In the data rows, zero lies at 4.5, halfway between 4 and 5.
A row's group is the hidden flat surface it lies on (a line, a plane or more), and each surface passes through zero.
Here is the table:
[4 5 4 2 8 4 5 7]
[3 1 4 3 5 1 3 3]
[3 4 6 5 3 8 6 7]
[8 5 2 5 5 5 5 3]
[5 9 6 5 5 3 5 3]
[5 3 4 6 4 8 6 7]
[8 5 2 6 6 5 5 3]
[5 8 4 5 5 3 5 2]
[5 8 6 4 6 2 4 3]
[1 5 6 3 4 4 4 7]
[4 0 3 4 4 5 4 6]
[5 4 5 6 1 5 4 2]
[4 6 3 8 4 3 5 2]
[2 6 6 6 6 3 2 6]
[3 5 7 3 6 4 2 8]
[2 6 6 5 6 3 3 7]
[4 1 3 5 4 7 4 7]
[5 8 4 5 5 3 5 2]
[5 8 6 5 3 6 6 3]
[3 5 5 2 7 4 5 7]
[4 6 6 3 5 1 4 2]
[4 0 3 4 5 4 3 6]
[6 4 3 6 3 5 7 2]
[4 5 5 3 5 1 3 2]
[4 5 7 5 2 8 6 7]
[4 4 6 4 3 8 5 7]
[4 7 7 5 3 7 6 5]
[4 5 5 6 0 5 4 2]
[4 2 4 3 5 1 3 3]
[5 1 2 4 6 2 3 4]
[4 6 4 3 5 1 4 3]
[4 7 7 6 3 7 6 5]
[5 4 6 1 5 6 4 8]
[3 4 6 5 1 5 4 3]
[6 9 6 6 5 5 6 4]
[6 5 3 6 3 5 6 1]
[2 4 5 3 7 4 4 7]
[3 2 3 3 5 2 3 4]
[3 5 5 6 0 5 4 3]
[5 7 3 5 6 2 4 2]
[2 6 5 6 6 3 2 6]
[5 8 4 5 5 3 4 2]
[8 4 3 6 3 5 4 2]
[4 0 3 4 4 6 4 6]
[5 5 4 7 3 8 6 7]
[4 6 7 5 2 8 6 6]
[5 7 6 4 6 1 5 2]
[4 3 4 2 5 1 3 3]
[5 4 4 6 4 9 6 7]
[4 4 4 3 8 4 5 7]
[5 8 6 4 5 1 5 2]
[3 4 5 2 8 4 4 7]
[4 6 5 3 5 1 3 3]
[4 0 3 5 4 6 4 6]
[3 2 4 3 5 1 3 4]
[2 6 6 6 6 3 2 6]
More rows, each followed by its group:
[4 1 4 4 5 5 3 7] a
[6 4 4 7 2 5 5 1] q
[1 5 6 5 1 5 4 5] q
[5 3 4 6 4 8 5 6] s
[4 6 3 8 4 3 5 2] b
[4 0 3 3 5 4 3 5] s
[2 5 7 4 6 3 2 8] b
[5 4 4 3 8 4 4 7] q
[4 6 7 5 2 8 7 6] a
[5 6 5 6 4 8 6 6] s
[9 4 2 5 5 5 4 3] q
[2 6 6 5 6 3 2 7] b
[5 5 5 7 4 8 5 6] s
[5 2 2 4 6 3 3 5] a
[5 3 4 6 4 8 5 7] s
[5 5 3 7 3 4 6 1] b
[2 7 4 8 5 2 4 4] b
[6 8 6 6 4 7 6 5] s
[4 6 5 3 6 1 4 2] s
[6 8 3 5 5 2 5 1] a
[7 3 3 4 3 6 7 2] b
[8 4 2 5 6 5 5 3] q
[7 5 3 3 8 4 5 5] q
[5 4 5 6 4 9 6 7] s
[8 4 2 6 6 5 5 2] q
[2 5 5 2 7 4 4 8] q
